Families of rows that turns and mirrors carry onto each other, the same ones carrying the whole set onto itself: the rest of each named row's family, in list order:
5 families of 8 rows:
piguv: [ 18  39 -66 -15  -4   9 -53   4  -7 -25   4]
nevo: [-54  20  27 -28   4  11  13 -21  11 -15  13]
patem: [ -5  20 -68  -3  23  31  21   0   7 -24 -21]
vaf: [-10 -15 -15  21  -2  11  22  48 -18 -22  -8]
kure: [ 46   0 -25 -22  23  -3 -41 -15  19  25  25]
reb: [-18  23 -43 -37  30  33  22  10   3  -3 -36]
Bura: [  8  40 -15  45 -34 -13 -24  21  24  -5  23]
Bigup: [  9  24 -28   3   2 -11   6   7  49  39  47]
fab: [ 18   2 -36   5 -12 -16 -66  10  -5 -26  10]
digoz: [ 31  24 -45  10  -1  12 -47  -7  28 -34 -17]
funo: [ -3   3 -29 -17   9  29  19  25 -11 -21 -51]
zorum: [ 39  18 -47  11 -24  -3 -51 -13   0 -16   7]
mufe: [ 33  22   4 -20  13  -4 -18  -9  36  41  41]
depo: [ 27  39 -28  26 -35  -8 -44  15   9 -21  -3]
Kudaz: [  5   1  24  13  -8 -15   0  -3  29  40  33]
faf: [-14   9  -3  -7 -16  10   7  59 -10 -13 -38]
Logen: [-20  43 -24  34 -25 -29 -35   4  16   9  28]
damat: [ 17  26   7  11  14 -10 -15  15  44  33  46]
Zuvom: [ -6  46 -35  30 -32  -9 -14  44  -7   5  14]
rali: [-15 -11 -16 -19 -17  19  23  31 -28 -17 -31]
folug: [-63  -3   4  -9 -10   8 -22   9 -20 -29   1]
vota: [ 20   8 -24 -55  23   7 -34  -9  16   5  52]
Lin: [ -9 -32 -21 -26   2  31  -1  38 -18 -32 -20]
lafa: [-52  -1  27 -22 -17   9   8   9 -11 -33  12]
fav: [-45 -15  30  -2  13  -2   0   2  -9 -14  35]
bule: [-38  20 -24 -24  40  18  -3 -45  14 -13  22]
pas: [-31  27 -11 -60   6  19   1 -38  24  -6  10]
menat: [ 49 -13 -39 -25  12   0 -25  12  30   3  28]
bufe: [-57  38   0 -39  29  22   7 -16  24 -17   4]
zal: [  5  42  12  28 -18 -18 -16  25  28  24  31]
Deso: [-15   3 -47 -36  22  41  37  13  23   1 -10]
sorog: [ 31  -2 -11 -27  10   9 -28 -40  42   1  31]
lud: [-33 -11  21  -6 -22   4  11  21 -26 -24 -18]
Sev: [-2 16  4 -8 -9 -9  3 33 16 35 59]
kul: [ -1  37 -49 -40   2  34   5  12  25 -30 -36]
lev: [ 55  15 -35 -24  -1   8 -47 -17  14  -5   5]
Pumo: [-68  34 -17 -20  10  20  17 -16  19   5  11]
Roto: [-44   2  38 -29 -15  -6  -2  10 -10  10  10]
sudir: [  5  28 -10  53 -18 -12 -24  33  15   8 -15]
derug: [-21  31 -24 -40  32  34  19 -17  25 -13 -22]

Which other rows belong to the same family as folug? Bigup, fab, Logen, Lin, menat, Deso, Pumo
Which other rows belong to the same family as piguv? patem, vaf, Zuvom, vota, fav, bule, Sev
Which other rows belong to the same family as kure? reb, Bura, zorum, damat, rali, lafa, bufe

Families of rows that turns and mirrors carry onto each other, the same ones carrying the whole set onto itself: the rest of each named row's family, in list order:
5 families of 8 rows:
logu: [-41  40 -17   6  25  -6 -24  -2  36  86 -39  31  14   9  14 -29 -20  44
   3 -12 -29  62   7]
puz: [-19 -11  -3 -40  29  47  -9 -28  32  21  28 -11  18  23 -30 -39   1  34
 -45  22 -19  36   1]
ker: [ -2 -23  -7 -10  45  27   0 -32  39  37  34   4  32  28 -34 -45   5  22
 -41  25  -7  59  12]
Bisa: [-21  -7  -5 -15  37  36 -14 -23  51  28  35   7  29  23 -31 -43   6  39
 -60  22 -20  40   6]
sirov: [-27   9  -3  43 -22 -21  19  -5  21  10  -2   2  25  -9 -15 -26  45   9
 -59  -8   9  36  33]
volab: [ -5 -16   6   8  39   9 -50  68  -6  17  15  45 -28   7  15  18 -16  -2
 -23  27  -6  68 -25]
ranof: [ 29 -24 -62  24  -4  55 -11  12 -24  18  33  58  25 -11  17 -29   4  29
 -49  12 -18  37 -32]
Sena: [ -5  22   2  35 -33 -29  27 -13  25  23 -28  13  26   4  -3 -16  40  24
 -42  -4  15  21  36]
guzu: [ -8 -16   2  40  57  21  22  12 -11  71 -39   8  25  20  13  38 -13  38
 -10  10   9  44   8]
nefug: [ -4  -2   3  -7  49 -17 -63  54 -13  28   5  48  -9  17  18  11  -7  -3
 -22  30 -14  65 -31]
nikef: [-12 -22  -2  36  48  18  16  -2  -1  60 -47   5  42   1  16  30   3  24
 -13  29  27  66  -2]
Riz: [-19  11   2  12 -40 -28  17   1  20  25 -18 -10  18 -10  -1 -27  45  30
 -51  -7  30  29  17]
vel: [ 44  18 -19   7 -29 -15  -5  41  -6  27   1  19  13  17 -47 -15 -28  50
 -67  25 -33  22 -43]
Ditut: [-12 -16 -11 -15  47  46  16 -14  46  16  25  -1  28  30 -37 -38  15  19
 -55   5 -13  39  -2]
dafi: [ 25 -18 -51  22 -23  53  -4 -10 -27   1  25  57  21 -26   7 -15   5  33
 -49  16 -21  50 -16]
sufud: [-38  30 -11  -3  37 -23 -13   3  30  82 -37  25  -7  37  11 -33  -9  26
  -3 -24 -42  52  -5]
gasef: [-10   5   5  13  27  18 -64  59 -14  17  11  33 -22  10   2  13  -1 -26
 -18  19   1  62 -26]
bal: [ -6 -19 -12  24  -4   3   8  12  -4  -5 -53  42  -9  15  65 -16 -46  -5
 -39 -20 -30  47 -36]
gep: [ 25  20  -5 -10 -41  -9 -14  45   2  25  11   8   7  31 -63 -20 -22  42
 -60   3 -15  37 -30]
ruri: [ 33  17 -15   8 -44 -10 -18  54  19  34  25  16  11  35 -35 -14 -22  45
 -62  17 -29  32 -36]
rilim: [-10  16  -1  35 -37   0  47  -1  25  17 -11   6  15 -14 -12  -9  43  31
 -56 -12   0  29  26]
vef: [ 14 -31 -57  14 -21  56 -27   1 -42  18  22  57  22  -7  19 -19   6   6
 -47   6 -19  37 -17]
gir: [-15  27   2  33 -19 -26  35  -7  30  18 -14   1  20  -6  -7 -23  45  35
 -65  -4  14  24  10]
raf: [ 23  19  -9   9 -37 -19 -18  49   1  32  19  21   1  24 -43 -14 -39  26
 -72   0 -36  13 -28]
fitu: [ 34 -21 -59  41 -30  35 -14  -8 -23  29  29  63  11 -14   9 -30   0  15
 -39  17 -30  36 -23]
Pezo: [-36  35   0  14  25 -17  -6 -15  27  72 -39  11  -9  17   7 -38 -21  46
   0 -22 -41  63  -4]
suf: [ 25   1 -53  23 -11  62 -21  -2 -24  25  32  71  22  -7  20 -29  -4  21
 -35  10  -5  22 -17]
Goba: [-19  23 -12   8  14 -17 -21 -16  34  73 -55  21 -14   9  -2 -54 -17  37
  10 -11 -31  55   5]
mekub: [ -8 -16  15  -7   5  -3   1   6 -20 -10 -48  37 -10  14  51 -13 -52  11
 -53 -24 -29  49 -40]
ledil: [  7 -10   0 -22  38  51  -6 -23  39  32  32  20  19  22 -50 -41   2  30
 -42  20 -14  31   3]
nim: [-39  38 -14  -9   6 -12 -18 -18  38  65 -43   5   1  27  -5 -35  -8  27
   5 -23 -34  66   0]
veb: [  5  -1  -1  -6  25  16 -66  63  -3  26   2  54 -16   3   5  18 -11 -13
 -20  44 -14  53 -14]
Ninat: [-12 -20  -1  31  52  19  11   4 -34  56 -48  -3  23   3  22  36   2   6
 -16   8  23  40  -8]
tipu: [ 37  29 -14  -6 -35   0  -6  57  10  24  11  15   9  38 -43  -9 -34  48
 -45  23 -17  19 -14]
mure: [  9  -4  -6   7   7  -2  12   6 -16   3 -71  49   0  10  52 -25 -50   3
 -35 -28 -15  35 -24]
sarav: [ -9  -2   0  12 -12  12   0  21  -6   4 -55  47   2   0  48 -12 -54   0
 -51 -34 -34  27 -44]
ramu: [-23 -15  -3  57  48  10  10   4 -19  57 -48  -4  32  -5  25  32  -6  23
 -16  23   2  44   5]
balu: [-12  -3  10 -10  14  -1 -58  57  10  25   8  44 -19   3  32  20  -4 -15
 -26  25  -4  69 -37]
roreb: [  2 -20   6  49  49  12   1  -3 -24  55 -65   7  24  10  13  29   6  26
 -21  27   8  27   4]
burad: [ -3 -16  -9  15   2  15  -2  11 -19 -11 -63  32   1  35  47 -23 -34  -6
 -44 -39 -23  45 -33]

Which other rows belong to the same family as ruri? Bisa, volab, ranof, bal, gir, Pezo, ramu
Which other rows belong to the same family as vef? Sena, gep, ledil, nim, veb, Ninat, mure
Which other rows belong to the same family as nikef? ker, nefug, dafi, sufud, rilim, raf, sarav
Which other rows belong to the same family as logu? sirov, guzu, vel, Ditut, fitu, mekub, balu

